In the data rows, the value 128 means zero.
Here is a table of points, one per row:
159 126 95 95 96 161 124 97
92 90 96 128 94 128 124 98
161 160 162 163 164 93 91 167
91 92 128 92 96 161 125 166
91 92 128 95 95 162 159 97
91 92 130 128 96 161 160 131
92 91 94 95 96 161 159 96
160 160 96 164 164 95 91 132
91 92 163 93 97 164 158 98
89 92 130 93 95 161 160 133
158 159 164 162 164 92 92 131
125 162 129 130 130 127 91 131
159 162 130 162 163 94 90 165
159 161 129 161 165 95 92 165
160 159 163 160 164 94 91 134
158 160 161 162 164 93 91 166
158 159 164 163 163 92 127 131
159 161 130 161 164 93 125 132
89 92 128 94 97 160 126 132
90 92 97 95 95 161 159 97
126 91 95 95 96 160 160 131
162 159 130 162 163 93 93 132
160 159 165 162 163 94 91 165
157 160 130 162 162 94 124 98
161 160 129 163 163 92 126 97
160 160 129 163 162 92 90 165
157 160 163 163 164 93 90 164
125 124 97 94 129 127 160 97
93 92 130 94 94 162 161 131
159 160 96 162 164 129 124 98
90 124 129 93 96 162 159 133
92 93 129 93 96 161 158 99
159 160 129 127 96 127 158 131
92 91 130 93 94 161 159 131
159 160 162 161 163 93 89 166
These points spread out most along one direction. How many in every 100 of the points above lie lower along it than each point below? Answers are rounded to whole numbers. More than half of the points above lie lower than the first one.
159 159 130 162 163 93 125 167 34
158 159 129 162 163 92 124 97 43
160 162 163 162 166 94 92 130 20
90 92 129 94 95 160 159 133 77
159 160 164 162 163 93 91 167 3
92 92 96 94 94 162 160 97 100
91 91 96 93 96 161 161 132 91
92 93 129 94 95 160 159 132 77
93 92 130 94 96 161 126 97 77
160 126 96 129 130 126 158 131 54
91 91 95 94 96 162 160 98 100
89 93 95 94 96 162 125 97 77
